In the data rows, 128 means zero.
Here is the table:
[212 112 148 127 188 174  72  80 106  94 134 111  25 146 179 145 119  64 154 140 112  65  99 155 207 102 159  35 178 168  60 208]
[ 98  80 106 172  50 108 130 165 171 194 139  79 144 115 122  61 123 111 144 141  90 101 107 142 156 102 146 130 118 112 175  78]
[ 82  81 103 157  64 110 128 162 166 189 120  84 139 107 114  73 109 112 149 139 107 112 113 150 147 120 148 122 117 115 171  76]
[172 140 191  95  95 124 147  77 200 120 152 156  99 142 147 149 126 118 170 121  48 161 154  90 144  75 171 141  90  18  85  82]
[106  61  76 144 130 104 111 188 131 169 169  74 104 173 122 111 131  85 187 121 151  75 113 128 123 149 103 132 193 150 162 152]
[124 123 113 131 147 121  76 176 138 183 145 108 114 170 130  80  94 144 126 142 162 139  77 107 151 148  91 153 235 107 116 114]
[ 70 159 117 153 155 109 179 150  93 143  83 154 202  79  76 146 141 178  69 115 148 168 138 106  74 126 125 172 102 196 200 134]
[166  99 137 156 126 186  94 109 116 127 119 115  78 110 192 161 113  78 145 151  89  46 100 197 181  95 150   0 128 176  88 200]
[176 139 182  84 101 120 150  68 205 119 144 165  92 126 156 127 125 113 178 119  51 171 162  79 147  73 156 127  95  12  85  97]
[177 136 179  88 123 134 141  68 193 111 147 146  95 121 163 135 121 113 173 121  58 171 155  83 154  77 152 126 106  14  92  87]
[214 119 143 129 199 182  76  68 103  92 133 114  44 141 175 151 110  62 154 148 109  63 100 164 205 101 167  40 182 161  60 201]
[121  53  95 154 135 101 110 181 130 161 180  75  96 180 131  81 128  93 191 135 157  68 110 138 111 152 112 148 195 155 170 150]
[175 146 186  86 109 126 154  69 195 126 138 160  90 115 170 140 123 109 173 119  61 171 154  82 137  75 163 128  99  19  90  76]
[218 106 147 138 192 189  89  73  99  98 132 122  42 131 189 153 114  68 145 141 104  56 107 169 198  85 159  51 179 142  59 215]
[ 77 188 123  86 132  87 183 147  96 101 127 181 218 134  72 178 161 192  75 104 185 219 176  75  29 182  83 232  83 126 164  99]
[199 124 145 131 185 179  90  81 104  99 129 115  37 148 175 159 113  55 165 139 101  59 103 159 214  94 166  33 184 148  62 210]
[ 93  93  95 169  53 106 127 160 174 182 129  83 142 110 120  62 102 127 151 151  93  99 106 149 141 121 144 129 114 115 174  79]
[ 90 185 139  88 129  89 176 154 110 100 124 176 215 126  81 172 148 191  80  98 186 222 175  79  42 172  79 232  80 129 153  98]
[216 119 147 140 184 183  94  75 106  86 135 121  28 137 171 154 120  77 148 144 116  58 112 174 197  95 157  25 170 157  61 206]
[ 82 182  99 146 143 154 134 136  66 103  66 152 198  74  93 149 143 199  19 132 176 151 122 169 117 163 104 127  84 217 136 142]
Every row has one hidden group. There are 4 groups. Groups can overlap: rows of different groups may look alike.
Some new rows, each followed by its group:
[ 68 158 116 164 140 126 168 156  77 137  85 130 215  87  80 162 145 203  55 114 159 177 144 121  71 144 127 161 108 189 199 127] : j964
[196 157 184  83  99 163 107  43 165  77 131 176  82 124 177 121 119 104 123 145  86 143 138 135 178  96 160  98  79  42  28 106] : j964
[ 95  92 122  98  48  96 129 166 190 149 163 118 149 156 140  79 127 125 156 125 122 151 140 113 102 155  91 196 109  40 144  58] : j908
[129 138  79 157 185 125 147 126  31  45 105 129 144 118  79 142 157 115 101 119 186  79 148 149 106 175 130 143 101 254 160 187] : j556
[181 183 197  70 137 168  84  70 148 104 133 189 101 155 195 164  88 142  94 138 125 177 121 124 164 135  92  91 144  46  18 152] : j556
[ 95  78 106 173  49 111 124 164 160 199 124  79 149 117 122  62 122 125 159 144  88  92 100 145 142 121 147 117 116 117 169  60] : j964
[ 70 187 122  98 131  93 180 149 107 104 121 189 216 117  92 172 164 196  73  96 184 216 170  69  34 189  67 229  93 121 167  95] : j908
[ 59  83  79 170 134 106 191 167  72 139 104 116 202  90  82 163 166 142 152  93 141  92 173 147  49 140 148 149  61 249 232 163] : j556
[ 59  84  79 178 122  99 201 175  70 135 113 108 197  88  76 159 171 135 143  98 150 102 166 149  57 145 153 144  64 249 244 166] : j556
[ 68 178 130  91 131  92 176 148 103  93 120 172 205 133  79 175 155 210  85  90 184 219 171  79  25 178  67 219  83 112 172  99] : j908
[ 68 172 112 153 154 101 168 164  85 150  92 136 205  87  79 158 143 185  63 110 159 164 134 120  68 144 126 159 104 197 204 128] : j964
[203 116 154 131 184 185  89  89 100  87 138 119  43 137 178 152 124  71 166 134 120  66 104 174 200 102 152  28 168 144  64 215] : j827
[199 158 175  82  98 154 100  52 160  84 122 160  71 130 169 133 119 109 119 152  69 149 140 127 185  96 138  95  85  59  45  99] : j964
[ 88 182 119 143 135 146 126 127  52  99  69 156 199  84  76 148 127 185  20 145 182 151 115 172 113 170 128 129  82 225 141 156] : j908
[211 112 137 125 202 185  88  77 106 107 146 114  39 140 174 149 120  62 155 132 116  49 100 163 205 102 158  33 177 155  58 222] : j827
[ 65 190 136  93 123  82 179 158 105  96 121 189 205 126  86 165 158 194  82 106 184 221 179  84  33 169  75 228  79 125 155  93] : j908
[114 119 106 129 163 118  91 160 149 187 138 110 102 181 128 105  99 134 122 134 178 130  86 108 141 144  91 148 248  99 122 115] : j964
[ 95  77  98 166  48 116 121 156 181 189 122  90 135 116 116  55 123 124 157 141  97 103 106 150 142 117 142 121 118 114 170  65] : j908
[ 94 106 121  88  53  99 126 163 194 146 157 116 142 159 122  75 129 133 151 134 111 156 129 106  97 162  96 192 117  48 138  50] : j908
[117 130 106 136 160 113  81 167 143 182 156  95  98 173 149  90 103 138 127 135 180 137  88 108 141 151  89 152 237  97 116 108] : j964
[ 74 169 124 171 133  90 171 165  87 139  87 132 222  95  67 146 139 193  65 111 163 179 143 125  71 142 127 154  94 191 199 112] : j964
[222 129 144 128 189 184  88  80  95  95 126 124  42 131 178 153 111  65 151 133 113  65 102 154 193  93 163  34 176 158  54 219] : j827
[213 114 144 129 194 181  89  77  98  89 141 113  45 134 179 148 118  75 151 145 107  53 104 173 195  85 160  27 176 153  50 210] : j827
[ 84  99 116  85  55  99 127 160 198 152 167 128 148 159 119  75 136 131 159 141 117 154 151  97  97 155  77 188  98  54 140  53] : j908
[ 88 158 129 103  95  83 205 135 113  69 122 166 204  88  56 125 179 170 118 102 118 186 191  78  47 143 144 236  12 120 186  62] : j964
[117 120 109 128 154 108  78 166 154 176 149  88 101 183 129 103 102 140 122 126 180 139  83 111 141 143  87 140 225 103 109 111] : j556
[ 75  77 100 171  62 109 120 168 173 186 121  83 153 125 112  47 108 123 152 153  95  95 106 140 145 113 148 129 129 115 169  77] : j908
